In the data rows, 128 means zero.
Here are some points:
110/124/107/121/135/152/129/165/136/174/102/143/184/95/115/74/86/136/118/151/89/108/169/138
138/30/161/19/163/242/106/209/122/181/139/144/178/107/139/50/83/159/96/255/81/103/169/200
81/184/46/187/121/148/163/202/168/255/22/142/255/21/85/11/22/131/140/123/21/69/230/105
119/121/112/122/125/151/132/155/140/171/109/136/162/96/123/87/104/139/122/135/98/108/149/135
135/122/127/121/136/130/121/133/121/117/132/124/114/132/128/132/132/128/129/131/131/135/128/129
132/212/117/207/100/25/151/36/120/41/138/111/48/174/126/225/189/106/149/18/192/163/64/61
142/57/155/43/154/202/104/186/124/148/154/139/144/126/139/89/114/150/103/212/109/114/146/180
140/139/135/132/118/99/124/77/113/67/161/122/72/168/131/189/170/119/136/101/168/143/79/114
124/82/125/80/158/196/123/195/136/187/103/138/198/86/130/62/84/151/113/199/72/106/185/165
173/23/224/33/161/172/80/106/93/9/231/110/4/217/168/195/201/134/98/197/199/182/58/187
134/168/120/167/114/79/144/86/123/89/131/115/88/151/130/179/160/123/143/73/156/139/103/90
100/180/76/184/113/98/159/133/153/199/76/129/195/85/106/86/89/121/147/81/95/100/162/95
135/107/141/112/129/136/120/117/119/109/153/116/101/148/138/147/145/134/127/144/141/138/118/134
118/107/120/106/139/154/131/161/131/169/107/139/167/99/130/94/99/140/115/167/98/116/150/142
140/139/139/148/123/105/130/104/117/97/136/122/99/147/124/161/141/125/135/109/154/139/112/114
146/70/171/63/149/179/94/151/117/113/167/133/97/149/149/138/146/146/107/193/141/130/112/175
117/177/101/173/113/91/148/119/136/138/107/127/143/117/119/136/118/111/140/88/121/123/131/95
124/173/108/169/107/75/147/101/126/115/118/121/120/135/114/153/135/114/141/87/147/139/108/97
119/111/110/110/133/164/130/181/137/186/114/145/189/93/116/73/89/139/120/168/87/98/168/145
150/69/168/72/139/163/100/126/108/80/173/126/80/170/145/157/160/135/109/175/157/145/99/153
113/146/112/151/126/122/135/140/132/162/102/132/171/103/125/103/103/128/127/122/105/114/157/120
102/99/106/99/148/207/130/221/159/255/82/149/252/49/109/22/50/146/122/201/36/69/213/162
101/116/94/115/141/188/137/202/146/244/78/141/237/56/115/28/52/137/124/184/56/83/211/141
125/59/139/65/155/207/115/198/130/184/124/147/170/104/125/63/95/148/101/216/91/107/160/183
113/146/111/143/128/125/135/140/139/165/104/135/169/106/126/105/100/135/134/126/101/114/145/114
96/160/67/149/125/144/153/195/162/255/49/154/255/46/86/16/35/133/133/150/34/70/215/127
141/118/142/131/131/120/121/103/119/84/152/118/86/157/130/165/157/127/123/112/154/146/100/127
127/41/155/43/156/216/97/201/129/172/134/141/168/109/142/67/89/156/100/237/87/108/165/199
133/122/140/127/124/126/125/129/114/117/129/124/116/139/132/135/131/122/123/127/134/135/122/126
133/104/143/109/142/153/119/133/125/114/144/134/108/133/130/123/140/139/118/150/128/131/124/156
111/79/118/77/144/204/125/213/148/212/102/150/221/83/123/39/70/151/111/208/58/89/191/171
123/223/103/216/100/26/154/48/124/74/124/106/67/149/124/214/175/101/156/13/182/162/77/61
130/191/107/196/105/52/137/67/118/87/121/107/93/147/122/185/159/109/148/45/159/153/93/71
145/84/164/81/146/161/102/137/111/95/163/126/98/154/145/142/139/131/114/171/149/140/108/164
108/127/95/130/126/159/141/184/158/223/76/141/227/63/111/44/64/135/119/158/66/85/189/140
116/223/97/213/100/31/151/46/130/67/125/113/70/161/117/206/167/100/161/13/179/154/87/58
117/74/136/67/149/216/113/198/139/192/120/144/182/99/129/51/87/155/102/212/82/101/173/173
147/151/146/157/118/79/127/63/112/54/161/114/46/183/141/210/178/117/138/69/189/155/71/107
84/134/63/127/134/192/147/230/168/255/42/154/255/19/92/0/19/137/131/184/12/59/237/140
132/24/179/23/157/230/93/204/119/156/162/145/161/127/143/75/105/148/95/246/100/114/161/197
132/202/106/206/103/34/148/49/118/61/137/111/57/166/124/207/172/107/149/28/186/160/80/65
145/113/147/117/132/123/117/119/117/97/150/122/95/154/140/152/153/132/126/128/143/150/106/130
137/95/153/94/138/149/115/147/124/124/146/132/125/130/133/124/130/132/115/161/140/129/131/147
118/245/79/242/86/11/169/50/137/95/100/114/101/139/108/199/152/94/167/0/159/141/93/45
134/213/118/214/95/19/150/34/118/49/132/107/54/170/125/219/183/92/161/19/188/163/66/64
154/36/201/37/154/185/85/136/104/61/201/118/55/184/162/155/161/141/103/207/156/152/91/188
139/26/177/26/153/217/100/195/120/132/162/140/125/131/144/85/118/149/97/231/103/121/145/193
146/128/150/131/133/109/120/93/116/72/158/117/74/174/136/179/169/120/132/114/172/147/92/133
120/106/137/100/139/166/119/161/143/170/123/139/170/96/125/85/106/140/118/166/98/111/163/149
130/94/147/93/144/150/122/135/122/113/149/129/108/146/132/130/143/132/114/160/135/139/118/149
126/181/113/175/105/71/141/77/127/90/127/122/91/147/129/176/159/114/152/66/162/142/97/90
129/130/120/143/124/127/126/130/126/131/111/128/141/121/123/122/119/123/129/127/124/128/142/130
134/190/116/194/110/53/144/55/127/79/136/119/74/154/124/192/179/110/155/40/172/148/86/80
155/79/181/78/142/139/103/113/98/51/190/121/50/186/158/180/170/133/110/155/173/164/73/155
92/155/75/145/126/168/152/208/165/255/48/147/255/27/90/16/37/140/135/150/26/74/226/131
164/40/192/26/151/194/87/139/100/73/190/132/69/169/155/145/158/142/91/211/147/146/103/186
126/146/119/155/114/109/140/122/123/131/116/130/140/121/128/130/124/124/138/109/129/127/126/110
117/183/99/189/105/81/143/86/131/129/102/119/132/126/115/150/130/112/147/70/129/131/122/82
131/136/124/134/122/124/127/118/129/115/127/128/114/129/126/143/130/124/127/118/137/128/117/127
131/107/139/97/138/152/113/140/118/126/133/138/122/127/137/118/124/141/126/156/126/129/125/144
135/120/127/112/135/140/116/128/131/133/130/132/135/134/127/123/122/132/122/138/127/135/134/134
105/82/95/80/149/220/132/238/156/255/66/158/255/48/112/0/39/156/115/219/25/70/228/176
136/88/147/81/138/169/111/164/131/145/136/131/144/117/130/96/117/144/113/176/107/123/145/165
148/87/168/90/132/132/112/114/109/66/176/118/65/177/147/171/167/131/110/155/165/153/77/147
117/139/104/136/126/133/141/153/140/178/94/139/184/92/120/81/95/126/126/137/83/103/165/129
137/109/152/112/135/124/119/116/109/97/154/124/82/156/146/156/152/130/128/126/153/143/101/128
Here are 16 more points, each followed by its number:
162/27/193/33/158/191/85/141/100/66/200/127/54/186/160/152/166/145/92/205/167/153/89/186 0
118/116/119/111/129/167/133/175/142/187/110/140/190/92/121/74/84/142/128/165/81/104/171/145 1
145/0/200/1/168/230/76/186/113/120/183/133/110/151/160/101/132/152/91/254/126/124/127/214 2
133/136/124/135/129/110/129/109/125/109/131/126/105/146/125/144/138/124/133/102/149/140/111/122 3
125/153/126/154/117/90/131/82/120/90/140/126/86/154/133/178/157/116/140/82/160/145/100/108 4
100/171/75/162/117/131/144/162/150/215/70/138/219/67/98/66/76/132/142/119/74/84/190/104 5
104/114/100/116/137/176/133/198/149/222/79/147/226/66/109/43/67/143/126/168/62/83/184/153 6
132/141/134/141/129/106/128/104/123/102/139/126/95/147/125/154/142/118/131/101/148/138/108/112 7
118/167/92/164/121/112/149/122/139/157/93/126/156/105/114/115/111/126/135/100/114/119/148/102 8
104/95/116/88/144/196/131/202/148/227/99/151/219/75/115/38/66/149/119/194/58/83/195/164 9
154/110/170/117/126/111/110/73/108/37/180/108/29/182/152/207/190/118/134/106/195/169/65/122 10
128/136/127/132/122/116/131/122/132/125/116/130/122/129/127/140/132/124/128/120/130/125/121/121 11
139/147/148/151/121/78/124/60/112/40/167/108/50/173/138/208/191/110/137/76/190/161/67/109 12
91/137/70/139/133/178/152/221/165/255/45/156/255/23/99/4/28/138/129/168/21/65/238/134 13
140/98/139/103/137/145/115/135/123/125/144/135/110/137/137/128/136/133/118/156/127/134/134/141 14
128/169/134/175/118/72/133/70/125/67/141/118/60/172/129/197/170/116/141/63/176/159/86/95 15
Which of these numbered points is nearest to each point below, looking only along the 2 directions in which the first points spread most? Its number follows each.
102/160/81/162/117/128/158/159/157/211/69/136/215/69/94/66/79/130/138/114/75/94/180/114 > 5
147/159/142/162/117/73/128/52/110/44/162/105/41/183/136/209/188/110/145/68/198/169/62/98 > 12
157/27/210/23/160/197/87/144/99/56/210/126/56/182/170/157/168/143/92/212/173/153/89/189 > 0
150/0/185/0/170/253/83/208/112/154/163/150/150/129/157/68/109/160/84/255/98/111/156/220 > 2
115/115/119/111/135/159/125/167/137/180/117/143/177/100/130/84/93/138/119/171/85/111/150/149 > 1
136/197/109/199/102/45/141/56/121/66/132/112/58/162/120/211/176/101/158/31/183/159/83/77 > 15
137/143/129/136/123/110/134/108/125/108/136/127/104/142/124/151/136/120/131/105/143/142/110/128 > 3
147/3/191/9/163/237/75/198/117/137/180/135/128/136/153/87/118/159/88/255/109/121/138/212 > 2
105/169/83/158/118/123/145/158/152/198/79/138/199/84/106/80/83/124/137/117/75/100/173/108 > 5
106/140/94/133/129/144/141/165/145/211/76/144/216/69/104/58/74/133/135/139/63/95/181/122 > 5
113/64/130/64/150/211/113/215/134/212/106/149/213/83/122/38/75/145/105/222/59/90/185/176 > 9
138/111/154/117/127/119/115/106/112/73/159/119/64/165/143/175/163/119/125/126/166/141/92/135 > 7
115/171/98/169/121/105/145/132/135/156/100/129/160/104/109/118/106/122/144/94/119/119/142/106 > 8
115/59/135/66/144/218/112/210/146/206/114/146/209/85/127/38/70/155/101/219/65/94/184/182 > 9
129/137/123/132/129/130/137/136/128/144/118/128/141/124/126/117/124/132/130/127/119/125/134/121 > 11
131/201/114/207/105/38/151/53/121/71/128/107/73/156/124/201/166/104/157/22/171/155/87/67 > 15
128/132/123/130/124/129/128/133/132/145/128/139/138/120/122/130/127/130/127/120/128/120/137/123 > 11
78/148/64/150/133/174/153/224/175/255/25/157/255/12/84/0/10/147/133/165/0/44/245/135 > 13
154/98/182/98/129/118/111/81/100/26/189/113/23/189/152/204/190/129/123/124/191/173/64/139 > 10
106/114/103/123/140/168/136/191/148/214/82/147/219/68/107/42/68/145/123/175/62/89/192/145 > 6
143/156/142/163/114/69/129/48/107/35/160/114/37/182/139/216/185/112/144/65/194/174/62/86 > 12
134/134/135/137/131/120/125/122/133/123/133/129/119/128/118/130/130/125/131/123/137/132/129/126 > 11
138/32/178/32/161/228/95/187/116/134/158/134/122/128/160/89/114/152/96/236/111/118/143/201 > 2
133/186/111/186/109/51/149/55/120/75/130/112/75/163/122/194/168/106/148/45/174/154/86/82 > 15
162/52/194/51/152/175/88/130/108/56/197/118/47/183/164/164/169/134/97/186/174/159/86/179 > 0
133/98/149/92/133/150/112/128/120/109/147/128/111/137/135/129/137/131/109/150/130/133/115/148 > 14
158/44/184/55/154/176/97/131/103/69/188/121/69/176/160/161/161/146/105/200/166/152/99/182 > 0
164/27/203/33/150/193/81/148/103/67/201/130/57/183/161/153/159/143/98/207/167/149/96/184 > 0
75/159/36/150/131/185/166/247/181/255/8/159/255/0/80/0/0/144/135/172/0/36/255/134 > 13
82/156/52/153/129/165/155/221/174/255/23/153/255/12/85/0/17/144/137/162/14/55/238/119 > 13
105/186/86/183/117/93/150/115/142/158/88/132/164/100/114/113/111/119/150/81/111/116/146/99 > 8
116/65/133/62/157/213/113/213/140/210/111/146/211/87/122/36/72/154/109/226/61/93/186/180 > 9
135/135/130/144/123/103/130/112/130/105/134/126/109/138/130/145/137/123/135/108/139/136/113/115 > 3
142/155/141/154/110/73/125/64/107/55/154/110/56/174/142/203/182/109/141/75/182/156/75/102 > 12
81/150/52/150/128/170/159/231/175/255/18/159/255/7/90/0/11/147/136/157/0/56/255/134 > 13
143/80/162/79/138/160/105/138/124/97/158/127/100/149/141/136/140/138/115/164/144/134/115/155 > 14
153/90/185/84/140/135/109/94/105/42/185/121/35/189/159/191/184/126/117/139/184/163/77/149 > 10
150/104/173/107/126/106/109/78/102/23/189/110/17/192/163/214/197/123/119/112/199/170/55/131 > 10
148/37/175/43/151/207/89/173/109/129/162/130/119/145/143/105/125/151/107/225/121/133/131/193 > 2
136/156/138/158/113/76/126/67/112/48/156/113/51/178/141/203/180/115/141/70/181/161/66/100 > 12
159/27/200/22/164/200/81/138/95/74/206/122/56/184/165/147/163/143/98/215/161/153/88/197 > 0
123/81/130/68/149/207/122/204/140/218/101/147/214/81/125/43/70/146/109/208/62/91/188/162 > 9
107/175/87/178/104/87/155/125/137/157/90/129/159/102/113/115/110/126/144/87/110/111/143/98 > 8
116/41/143/51/160/235/111/234/137/219/113/154/214/79/125/28/66/153/98/245/56/90/199/200 > 9
136/94/142/102/134/149/116/140/126/114/143/129/118/141/134/130/130/133/116/160/128/130/125/143 > 14
159/54/193/47/155/176/87/135/102/69/189/122/69/185/157/150/159/143/103/196/156/150/97/175 > 0
94/128/76/133/136/175/149/221/162/255/59/155/255/36/105/0/35/145/133/180/32/65/226/140 > 13
115/165/92/158/122/111/147/128/143/168/97/127/175/96/111/100/103/119/137/108/103/110/152/105 > 8
111/63/128/63/155/233/120/236/151/242/92/148/244/56/120/11/50/158/106/235/43/81/214/180 > 9
